In the rows, zero is written as 128.
Each named turn below is shown by a few rows before and after it. Which turns, in which order, take the first row of each later pair to the second? The first pair is answered.
turn Rured:
[140 102 117 162 109 112 121 138 129 139 116 153 165 109 111 109 114] -> [144 106 114 161 118 127 124 142 125 136 122 163 172 110 113 111 114]
[160 131 132 122  83  83 149 136 139 108  99 105 130 129 129 114 120] -> [149 117 127 123  92  87 139 123 124 102  80 109 148 121 138 112 116]
[153 113 143 122 115 101 138 149 163 174 166 118 108 138 107 148 122] -> [142  97 147 120 108  81 133 132 150 178 142 106 122 134 105 143 116]
turn mopod:
[135  86 123 167  97  88  96 125 141 164 158 107 155 123  98 100 131] -> [121 100 110 152 142 159  61 117 103 129 146 145 183 106 126 113 131]
[108 122 134 123 138 100 121 126 133 125  66 121 145 137 146 190 117] -> [140  94 128 152 122  82 126 154 175 145 128 136 132 145 109 174 116]
[147 115 113 164 178 158 116 125 114 127 129 163 149 129 144  83 115] -> [125 141 138 146 155 111 139  97 101 134  71 104 148 140 155  97 111]
[ 86 140 110  80 165 154 110  77  77 111  54 117 183 112 170 138 139] -> [137 101 130 116  80  34 159 111 170 176 117  67 133 143  96 113 139]
turn lumop:
[125 143 125 117 163 172 113 130 118 121 123 154 133 132 148 143 133] -> [132 146 125 123 163 166 109 123 113 113 113 154 136 120 151 134 135]
[126 159 136 126 102  83 147 123 142 116 118 118 121 125 131 116 136] -> [126 147 142 118 109  98 150 130 157 140 144 121 113 148 123 141 134]
[136 168 135 116 126 132 148 139 123 111 137 123 106 147 124 125 129] -> [131 142 128 111 135 149 142 140 130 129 155 131 112 156 123 138 126]
[129 121 151 116 100 105 146 151 155 161 128  98 108 156 124 141 117] -> [123  89 142 112 113 121 130 147 148 170 141 114 124 153 124 142 110]
Pairs:
Between the rows of a pair lie 2 to 3 turns.
[ 75  80 105 108 141 138 101 123  85 144  90 140 172 119 130 179 113] -> [ 99  45 101 131 119 100 110 140 118 171 125 137 165 123 102 163 107]	mopod Rured mopod
[ 93 100 127 129 139 114 122  76  90 121 107  82 138 111 130 134 126] -> [100 140 138 121 129 102 144  83 106 125 107  62 104 130 123 148 135]	lumop lumop
[134  97 130 135 100  84 152 146 170 156 156 111 112 143  89 132 124] -> [ 82 106 137 106 120  97 132 100 111 140  80  92 153 133 133 149 115]	lumop mopod mopod
[112 201 156 102 139 119 144 118 126 138  85 101 109 155 155 162 152] -> [129 144 147 112 145 129 139 147 170 184 160 118  97 179 121 175 143]	lumop mopod
[120  81 120 142 129 133 115 128 124 143 134 144 147 122 123 121 125] -> [133 152 141 142 104 103 145 134 132 123 113 115 107 133 125 120 142]	lumop lumop lumop
[133 130 150 112 123 108 134 138 136 160 161 143 115 152 131 132 103] -> [124 144 140 112 145 131 114 123  98 119 126 163 146 118 154 115 100]	mopod lumop lumop
[127 166 124 122 139 135 122 122  97  84  84 133 140 100 147 117 130] -> [151 141 117 135 151 171 115 161 135 111 169 166 121 127 122 138 132]	mopod lumop mopod
[144 101 104 152 148 128 115 128 116 116 135 162 131  95 121  85 135] -> [141 103 120 152 119  76 140 120 129 132 115 120 119 109 113  89 133]	mopod mopod
[114 135 133  99 159 170  92 113 100 120 122 144 143 133 151 166 129] -> [111  81 141 110 126 112 107 106 127 166 122 105 148 144 124 166 116]	mopod lumop lumop
[107 154 114  80 165 178 142 143 112 137 112 138 104 161 165 159 144] -> [123 158 124  90 132 131 167 154 146 157 130 110  78 178 141 161 147]	Rured mopod
[144 103 127 133 175 204 126 141 138 119 171 194 127 127 152 154 160] -> [136 155 158 141  99  82 177  99 113  93  58 107 119 103 154 111 165]	lumop lumop mopod
[102 178 148 107 186 187  97  77 130 112  40 173 127  76 165 138 122] -> [ 92 105 157 120 135  94 109  52 141 151  11 123 156  72 140 117 103]	mopod Rured Rured
[131 173 136 112 153 162 133 119 124  98 138 139 104 151 149 147 135] -> [125 133 123 111 161 181 114 117 121 108 149 159 124 148 149 153 124]	lumop lumop
[ 89  99 126  98 150 141 125 115 131 169 108 102 131 147 151 178 128] -> [135  70 119 139 106  78 140 127 158 172 129 101 127 121 110 124 123]	lumop lumop mopod
[153 142 149 132 100  74 152 137 163 126 116 119 113 117 103 115 124] -> [133  81 142 128 117  93 131 132 167 165 140 128 138 135 102 139 115]	lumop lumop Rured
[ 93  63 139 102 181 199  71 150 127 149 152 195 146 166 154 164 130] -> [ 53  92 167  87 133 103 105  97 102 147  37 105 156 164 170 161 128]	mopod lumop lumop
[149 132 131 125  94  39 144 129 100 101  71  98 132  90 108  84 100] -> [148 183 143 111 100  50 155 134 105  96  73  85 101 110 115 106 112]	Rured lumop
[ 82  87 129 123 160 193 131 115 158 169 170 146 207 131 124 169 105] -> [ 57 115 145 106 155 173 138  92 139 168 127 111 205 136 144 184 106]	mopod Rured
[119  48 116 142 126 103 121 114 120 141 123 136 160 107 122 117 113] -> [127 155 135 133 103  76 158 116 118 106  84 103 119 112 128 110 133]	mopod lumop lumop
[113 132 111 122 167 182 116 132 119 127 139 149 135 141 149 160 120] -> [139 112 118 142 127 125 141 147 168 156 172 124 108 157 109 145 116]	mopod mopod
[127  98 136 132 112 105 141 123 160 162 138  89 126 141 110 142 118] -> [129  74 118 139 135 135 113 126 140 143 149 131 152 110 113 119 107]	Rured lumop mopod
[ 82  64  99  85 140 118  87  93 125 175  96 119 177 169 143 174 143] -> [ 85 109 116  78 126 102 113  96 141 179  90  91 147 194 136 190 152]	Rured Rured mopod
[130 185 152 118 102 101 162 146 171 151 115  82  86 151 114 140 119] -> [148 127 108 139 160 187 107 172 160 130 184 174 122 115 114 122 112]	mopod lumop
[141 154 117 138 177 166  98 140 108  82 148 167 128 115 152 134 163] -> [106 148 154 112 129  88 138 111 124 140 102  74 109 165 144 171 163]	mopod lumop Rured
[ 91  76 135 148 100  76 134  93 115 127  74  89 162 123 145 132  97] -> [ 97  69 108 149 150 159  95 109  98  97 113 156 182 102 156 132 101]	mopod mopod
[ 68 136 120 113 128 111  89 122 132 142  92 101 167 140 153 119 138] -> [104 133 106 135 155 148  80 164 161 142 164 156 151 141 139 110 144]	mopod mopod Rured
[120 124 114 110 194 172  72 132  92 157 126 160 150 139 143 181 114] -> [144  80 119 135 144 101 100 146 152 205 168 130 127 157  97 168 108]	mopod lumop mopod
